Each named turn below is shown by a few rows before and after it. Which turns, in which order, take the first row of each later pair to the second? The first pair is answered.
vid (before => after):
[  0 -19   9  25   0  -8  25 -12 -19   9   2  26  12   7  12   0 -19  49
  20  -6 -21] => [ -4 -27  21  10  -3  -4  41  -8 -21   3   1  21   6  18   2 -11  -2  33
  14  -8 -26]
[ 27  11  -5  -4  -2  -5 -22   9  -5   4   5 -10  11  -1  29  10  13  -4
  10   2   0] => [ 26  11  -6   5   6  -3 -23  10  -7   5   1  -5  11  -5  27  13   0  11
  13   0  -4]
[  1 -29  11  11  13 -20   9 -10 -16 -24 -14  30  -3  19  13   6 -10  39
  24  23 -21] => [ -5 -36  19  -5  12 -16  21  -9 -21 -32 -12  26  -6  27   8  -5   4  21
  17  22 -26]
[ -9 -11   6  14  10   3   7   8  15 -21  -4   5 -21  15 -26  -8   1   9
   2 -10 -16] => [ -9 -13  10   3   1   4   5   8  17 -21  -3  -3 -20  15 -26  -9  14  -9
  -4  -8 -10]
ladok (before => after):
[ -1 -23 -20 -15 -29   8 -38  31  45 -10  -3 -27 -20  13 -20   1  46 -47
   3  17  20] => [ 16 -18 -16  18 -24   7 -43  37  19  -1  -9  -9 -10  25  -8  12  33  25
  63  11   8]
[  4  -5   9  -9   6  -4   9 -24 -25   7  -5  16 -19   9  15 -20 -12  -1
   0   1   1] => [  3  -9   8 -17   6  -3  11 -18 -19   4  -1  13 -20   5  13 -25  -8 -15
  -8   0   5]
[  8   8  -7   9   4 -13 -18  -7 -10  17   8   8  12 -12  21  22 -11  28
  29   7   3] => [  2  13 -11 -10  10  -8 -13 -17  -1  19  15   3  16 -21  19  22 -25  -6
 -12  14  15]
[ -3 -16  17 -15   0   4  29 -31 -25   9  -6  26  21   4  32   9 -27  11
  -3  -6   5] => [-14 -18  15 -39  -7   3  34 -23 -11  -5   0  10  11   1  16  -2 -11 -30
 -34  -6  14]
tisak (before => after):
[ 12  -6  15  25 -22   8  -8  13 -15   4 -13   1 -11   7   5   3  40  48
  63  -6  -9] => [-13 -14  11  -2 -10  10  13  17  33 -35 -12 -15 -40  16 -40 -15  42 -24
 -12 -11 -10]
[ 10  16  -1  -4 -13  -9 -10  17  17   9 -18  -2   6  11   3   4   3   8
  -6   3   0] => [  4  13   3 -16  -8  -6   2   8  13   6 -14  -2   6  10   2   0  -3  -8
 -26   2  -1]
[-42  -4   9 -11  19   8  52 -20  -1  -5 -13  16 -26  29 -25 -22  -6  -1
   6 -18 -11] => [-27   1   7   2   8   7  40 -20 -22  10 -14  22 -14  23  -3 -15  -4  34
  45 -12  -9]
nim (before => after):
[ -3  -5   8  -1  -3   7   6 -10  -4   8   3  -5   7 -17   8 -10 -10   0
 -24  -9 -17] => [ -5  -4  11   1  -1   8  12  -7  -8   1  -1  -3   0  -6   3 -16  -7   5
 -12 -16 -21]
[  4  -1   6 -23 -16  12  23 -20 -13  -4 -17  -8  13   1  19   5  -4  -9
  -8  11  -2] => [  0  -2   8 -19 -10  12  28 -20 -10  -6 -20  -4   9   3  15   2 -10  -8
  -5   7  -8]
[  6 -11  24  11  -2 -10  15  16  -7  -3  -8  10 -30  29   2 -13  36  27
  42 -21 -14] => [ 20   8  14 -10 -32 -18 -21  15 -16  20   1 -13 -13   3  27  -3  51   0
  31   5  24]
[ 19   3 -31   6  -9 -13 -44 -29   7  34  28 -28  35   7  11  11 -33  32
  -6  -4   3] => [ 11  -3 -29  16   8 -12 -25 -31  17  17  24 -18  29  13   1  10 -55  37
 -17 -13 -12]
Now pairs of rows:
Each pair is 2 to 3 turns apart.
[ -8  -5   8 -11   4   9   4  16  18  -9  -7 -19 -13   0 -13 -14  15 -26
 -24  13  -6] => [ -4 -10  19  13   9  14  13  15  -8  -5 -13   3  -8  12   0  -8   5  25
  22   2 -25] : ladok ladok vid
[ -4  10 -13 -19 -33  -3   0 -31 -18  17   4  -5  13 -23  25  13 -13  15
 -20   1  30] => [-20  -3  -6 -13  -5   3  39 -33   0 -14  -9   3 -10  -1 -11  -5 -21  11
 -32 -21  -4] : nim nim ladok
[  1  22  -3 -14  -8   1 -32 -20  22 -26   8  -4   7 -22  -6  -3 -19 -19
 -34  15  -1] => [  4  23  -2  -2  -3   1 -32 -32   3 -12   9  13  18 -21  13  10 -36   7
 -17  19  -6] : vid tisak
[  3   2  -8 -11 -31   4 -22 -10 -38   8  20   5  12   1  20   1  25  -5
  32   6  11] => [ -5   8 -29   1 -17  -5 -29  17  15 -17  19  -9 -18   4 -21  -5  31 -21
   9   2  16] : vid tisak
[ -3  11 -10   9   0   3   0  16  42 -24 -13  -6 -24  16 -22 -14 -15   4
   2   2   1] => [ 10  15  -4   3 -18   4  -5  -4  -8  16  -8   7   9   3  24   2 -23  35
  30  10  12] : tisak tisak nim
[  1 -13  21  27   3   6   4 -40 -51  -7  -7   1  15   0  31  -5 -12  29
  24 -39 -11] => [  7  -9  22  18  -8   6  -6 -37 -57  -4  -5  -2  17  -3  40  -4  -3  22
  24 -35  -2] : nim vid
[  9  12 -10   3 -16  -4 -25  24  18   2   1  -8  -8  -9  -6   7  30  -9
  16  13  16] => [-13  -3   3 -18  12   5  22 -10  13 -10  -3  10 -15  -5 -19  -2  -6 -36
 -30  -3  -9] : tisak nim
[  2 -22  10  48  23  17   0   7  -4  -2   9   9 -12  21  13   7  -6  35
  12 -15  -6] => [ 11  -7   1  43  10  14 -26   6 -11  20  15   0   5   0  33  19  -7  27
   9   0  15] : nim nim vid
[ -2 -13  -5  27  29  -6  13  -3  36  -5 -18  18 -24  -1 -27  10 -40  23
  17 -14  -2] => [ 20   0  -6  14  -6 -13 -22  -6   0  39  -4  14   9 -26  17  27 -23  21
  33  13  31] : nim nim ladok
[  0  12 -23  -6   5 -12 -16  17  18  -3  -2  -4 -21  -1 -12  -7   6   4
 -16   8  20] => [ -1   4  -5 -13   1  -7   2 -12 -29  18  -4  16  -2   0  18   5 -14  26
   1   2   8] : ladok tisak tisak
[ 31 -11   7   6 -31 -22  -5  15   2  27  -6 -14   8  -4   3  -4  14  11
  53   8  18] => [ 15 -16   8 -27 -20 -16  22 -24 -11  38   0 -11  20 -19  18   1 -22 -27
   0   9  18] : tisak tisak vid
[  1  -7 -21  44   6 -11 -20  22  42 -17 -23 -13 -24  26 -34  14   2  -1
  -1  -3 -11] => [ -3 -15  -7  34  15   1  14 -31 -21  17 -23  18  11   8  16  27 -51  21
   4 -10 -26] : ladok tisak tisak
[  8   8 -10  36  13   0 -10  -1  -6  12  -8   6  12  -5   1  15 -24  40
  22  -7  -2] => [ -1   7  -5  -4  -4   3  -1 -25 -30  27  -1   2  28 -19  22   9 -23  -1
 -16   0  13] : ladok ladok tisak
[ 20   6  -8 -21 -29  -9 -27  -4  -9  18  16 -18  14   3  25   3  19 -17
   1  30  33] => [ 18  19 -26  22  -2 -10 -29   0   4  14  12  -4  14   0  16  20 -26  33
  13  25  26] : tisak vid vid
[-11 -21  28  -6 -28 -33  -4  11   5 -14 -16 -11 -11  24   6 -17  27 -12
   8   5 -33] => [-11 -14  15  25  -7 -30  -6   4   5 -13 -20   6  -6  22   6  -7  -9  30
  20   0 -44] : ladok tisak ladok
[-20 -25 -22   6   8  -4  22  -3  12   6   4   3  -8   7  -9  -3 -18 -37
 -23  -4  -4] => [  0 -12 -25  29 -11 -11 -12   6 -12  30   6   0   9   3  18  16 -10   6
  32   5   9] : tisak ladok tisak
[-17   8  -3  21   5 -12  10   3  14 -30 -11  -2 -12  11  -9   1  -3  26
   3  -6   0] => [-21  10  -4  -8 -13 -16   3  -6  11 -17  -3 -16  -2  -6   0  -4  13 -20
 -28   9  23] : nim nim tisak
[  2  13  -9   8   5  -1 -25   4  29  -6   0   5  -9  -6  -3  14 -19  -1
 -30   9  10] => [ 10  11 -10  23   1  -1 -32  11  21  -5  -4  12  -9   4   2  13 -10  23
   0   5   5] : ladok ladok ladok
[ 10 -23  -1  14   7 -12  17 -43 -23   4  -6   6  21   2   7  22 -32  37
  -5   3  -3] => [ 10 -37  12   2   2  -9  28 -33 -29  -4 -10   6   8  24   0   8  -7  36
  12  -8 -15] : nim vid
[  4   9 -27  -8  -5 -14 -26  17  32   0  12 -26  -7 -12 -17   2  12 -34
 -40  12  24] => [ 13  17 -27  10  -5 -12 -37  -2 -11  36  11  -5  22 -25  23  26 -21  15
  -4  15  24] : vid tisak tisak
[  0  11 -14 -13  -2   0  -7   0  14  12   7   2   6 -10 -14   4  18 -28
 -26   5  18] => [ -6   5 -10  -7   1   4   4   5  25 -11   5   6  -8   6 -30  -7  23 -19
 -21  -7   2] : ladok ladok tisak
[ 32  -9 -13  23 -35 -19 -35  32  12  18  -6 -36  -2  -7   8  -2  32  20
  39   6  43] => [ -6 -26  -4 -13   3  -6  25   4  39 -20  -8 -31 -25   0 -34 -26   2 -46
 -50 -15  18] : tisak nim
[ -8 -22  -3  -6   4  20 -31  32  51 -44   7 -20 -36  12 -34 -32  -6 -15
 -19   0   6] => [ 20 -20   9  15 -18  24 -44  15 -22   4   6   5   5   7  30  -7 -23  60
  60   6   4] : tisak tisak
[-21  -4  19  17   0   0  18  27 -10  -5 -22  13  -6  32 -14   0  -4  25
  13 -29 -17] => [-10  -4  17  13 -15  -5   0  37  -9   3 -20   0  -9  33 -10  -2  19  23
  28 -19  -9] : nim tisak ladok
[  8  -4   4   6  -7  -6 -10  35  23 -26  14 -19  -5   7 -29 -16  31 -12
   0  -4   7] => [  1   5  -1  -8  -3  -4  -5  15  19 -13  18 -20   3  -8 -19  -9  11 -35
 -36   6  15] : ladok nim tisak
[ -2  14 -12  28  13   6   2 -10  -1   6  -7  16   0  -5   8  11 -22  26
   2   3  -3] => [ -3   3   2  -6  -2   8  12 -25 -22  12  -2  16   8  -9  24  -1 -11  -5
 -14   6   5] : ladok ladok tisak
[ 11 -20 -14 -39  10  -2 -23  -7   0 -34  -7 -22  32 -22   9   4  15 -32
 -25  21  19] => [ 18 -31   0 -36  -1   4 -20  -9 -33 -24 -13 -11  35 -10  26   1  31   2
  25  14   6] : ladok tisak tisak
[  1  11 -22  23  18   1 -18   7  23  -2  -2   1  -7 -15  -6  20 -10   7
 -17  17  10] => [ -5   7 -12   1   8   7 -12  -9  10   3   3  -4   3 -22   4  16 -11 -17
 -37  19  13] : tisak tisak ladok
